Rows swapped in pairs by one turn or mirror: which row each one swaps with:
The rows were stretched afterwards, more along some directions than others.
z472: [-16   9  10 -43 -12  -8  -7  37   7 -22  26 -29  21 -10 -10 -18  14   1
 -35  16 -21]
z751: [ -2   1  -9 -25  -4 -14 -12  20  10 -32  31  -5  22 -15   0   2  30  -1
  -4  17 -24]
z660: [-16  -5  -9  -9  47  -2 -21 -11 -28 -27  13 -23  16 -32 -11 -10  37  -1
 -34  10  12]
z154: [ -7 -11  10  -1  -8 -12 -14 -23  27   6   9  -1   7  -8   7  20  22   8
 -26  -2  -4]
z39: [  7   1   1   9  34  21  -1 -11  -2 -10  15 -14  -6   6   6   9  50  21
 -21  14   6]
z952: [  3  -8 -10   3  15  -3   3   3  -6 -31  20  -2  28 -13   6  13   7  -6
 -17  30   5]
z623: [ 12 -14 -21  -3  -3  16 -15  24 -26 -11  33 -14   4 -27  -1  21  23  16
   9   0 -41]
z333: [  2  16 -13  -6  20  29  -5   2 -13 -14  25   8  -9   1 -29  23  27  -3
   8  15 -33]
z970: [ -3  12  20   5   7  -9  -1 -18  21 -16   1  -4  23   2  -1 -22  13  12
 -41  27  12]
z871: [-17 -11   3 -17  -2 -21 -14  25  -9 -28   6 -13   3  -7 -15  -4  22   0
 -30  -2 -12]
z599: [-24 -16  20 -14   9  15 -35 -16 -11  11 -14   1 -17   5   1   8  35  21
 -24 -15 -39]
z254: [  2  -8  17  19  22  -6 -22 -45   2 -14 -24   3  -7   4 -10   0  25  24
 -22   4 -20]
z914: [ 18 -39  -1   8  -6 -12 -29  -1  -3 -33 -23  -7 -10  -4  11   8  20  27
  -5 -10 -34]
z801: [  9  -2  -8   8   7  16   5 -16 -21 -21  19  -6  16 -30  -6  15  19  23
   0  13 -20]
z713: [-13   9  18 -32   0 -21 -13   0  30 -13  -9  -2   0  -5 -23 -24  -5 -13
 -38   0 -11]
z787: [ -8  -1  20 -13  30  -2 -23 -28  11   8 -23 -30   3  13  -7 -15  43  18
 -60   6  30]
z525: [ -2 -12   4  16  20   2  -8 -13  -9 -27  -7   2   5  -3 -17  -9  30  26
 -26  15 -10]
z292: [ -4  -2  22 -26 -19  -5  -6  21   9  -1  22 -17   0 -14 -19   2  21  21
 -29 -22 -26]
z596: [ -6  -4  22 -39 -27 -19 -13  31  25 -25  -5 -31  15  -7  -2 -24   3   5
 -47   4 -15]
z874: [ 14  -1  -8  27  21   2   6  28 -42 -35   4 -14  19 -29  -7  -8  29  30
 -30  12  15]
z317: [ 16   6  -7 -18 -31  -7  -1  62 -10 -38  18 -25  11 -25   4   0   2  19
 -12   2 -32]
z969: [ 15 -10  15  26  -8  -8   1  17  -5 -31 -11 -10   8  17  -4  -4  22  28
 -36  21   2]
z681: [ -9  -5   6 -20  46  11 -18 -33  16  20   7 -12 -10  13 -13   9  49  -5
 -35   2   5]
z44: [  9  19 -15  -2  -7  -1   8  21  -9 -20  18   7  21   0   6  12  10  11
  -1  28 -27]
z869: [ -7  -5  -5 -11  23  -1 -11  10  -6 -26  43  -3  16 -26 -16  -1  14 -21
 -20   2 -11]
z968: [ 10 -32   9  -4  22   2 -28 -29  -4 -18 -35 -24 -17 -16 -19   0  28  21
 -18 -18 -26]
z302: [  9   4   4   6  29   8  10   8 -13 -21  24   1 -12  -6   2  -2  23  27
   0  20 -13]
z399: [  7   5  23 -13  -7   2  -9   4  14  -4 -22 -24 -20   9 -10  -3  30  38
 -25  -6 -26]
z204: [ -4  29  -2 -16  -9 -11  11  34  -8 -18  16 -19  36  -5  -4 -14  11  13
 -24  29   0]
z505: [ -1 -15  20   6   9  -6 -25 -14 -14 -17 -35 -37   2   1   7 -10  47  57
 -47  11  -3]
z65: [  0 -27  23  16  18 -10 -15 -19  -7 -28 -26 -22  10  -9  -8 -12  34  32
 -51   9  12]
z771: [-19 -14   6 -29  18  12 -30 -30  -1   8  -7  -4 -29 -18 -30   8  22   7
 -19 -33 -38]
z281: [-11 -10  -5 -33  10   6 -26 -10 -11   0  -4 -14  -7 -27 -17   2  27  19
  -8 -26 -33]
z4: [-19  21  18 -19  13  -4  -5  -1  -5   8  -6 -14 -21  -2 -32  -7   8  18
 -26  -6 -25]
z939: [-22   4  20 -49   4   0  -9  16  -1  18  11 -21   1 -11 -19 -10  23   8
 -39 -14 -12]
z964: [-10 -14  23 -28  31   6 -34 -55  26  15  -6 -19 -18  10 -10  17  40  13
 -17   6 -17]
z405: [ 11   1  -5   1 -12   6   9  14 -16 -17  13  -5   6 -25 -15  15  -3  21
   5   6 -50]
z654: [ 14  -9   9 -12  -4  -8 -29  -6 -11 -15 -29 -25 -19  -3 -27   7  14  35
  -7  -7 -59]
z936: [ -1 -13   5  -2   1   7 -20  13  -9   0   4 -13   5   4   1   6  13  10
 -10  17 -49]
z917: [-23  -1   1 -28  -6 -16 -14  25  -3 -40  12  -6  18 -21 -25 -23   5  -6
 -28   5 -19]
z561: [-30   0   3 -12  43  10 -18 -38  13  10   1   7 -11  14 -21   0  43   1
 -24   2   6]
z831: [ -1   3   0 -22 -29  -6   6  35   2 -32  15   0  14 -28 -16  -8  -2   8
   2 -11 -44]
z441: [-21 -24   0 -28  21 -15 -17  -5  -4 -33  14 -10  12 -31 -18  -3  16 -14
 -32   2 -14]
z618: [ 11  -1   6  -2   4  -2 -20   4 -24   3 -36 -26  -3   5 -13  -9  17  46
 -22  11 -30]
z706: [ -1 -12  16 -12   5  10  -2 -11   1  15  -2 -13 -11   6 -10  24  31  26
  -8  -7 -46]
z350: [ -3 -10  -9 -26  -9  10 -30   7  -6  -5  -2   0 -16   2 -13  14   9  10
   0 -16 -62]
z467: [ -1 -18   5   2  22  11 -23  -4 -23 -39  -9  -6 -16 -18 -18  -8  26  14
 -21   1  -6]
z504: [ -3 -11   7 -26  11   5   3  16   7 -14  18  -6 -11   1 -22   9  29  -1
   9  -4 -46]
z148: [-13  -9  28 -33   2   9 -24 -47  23  26 -18  -2 -35  11 -19  23  30  19
  -2 -15 -61]
z59: [ 12   4   1  14  -1   0  -3  30 -29 -21  14 -17   8 -24   0  -3  -3  25
 -40   3   7]
z648: [-27 -12   1 -38  30   4 -31 -55  15  12   5 -12 -14 -21 -29   4  28  -8
 -14 -16 -24]
z593: [ -9 -15   9   1  -9 -25   2  18   2 -27  16 -17  17 -34  -1 -11  10  12
 -19  11  -3]
z760: [ 13 -16  16  -3  30   1 -20 -34  23 -12  -5 -16  -1  11  -2   5  57  18
 -26  18  -1]
z880: [ -8   2  -7 -13   6   8 -13   9  -4  -7  40 -10  12 -13   1  13  34  19
   0  12 -14]
z998: [  0 -29  -9 -14  50 -12 -26  -6 -15 -20  17 -25 -16 -29   4   0  24   1
 -13   3  -7]
z429: [  9  -1  13 -24   5   9  -3 -15  13   5  -7 -15  -1  -4 -20   4  12  17
  -5   3 -39]
z549: [  6   0   6   7  -4   1  -7  28 -30 -33 -24 -33   7  -9  -1 -14  38  54
 -27   9 -17]
z973: [  2   6 -11 -18  -5 -11  -5  13  10 -30  20 -11  11 -10  15   7   6  -2
  -4  20 -26]

Swapped with z936: z599
Swapped with z917: z65
Swapped with z760: z751
Swapped with z59: z4
Swapped with z292: z654
Swapped with z441: z525
Swapped with z333: z154

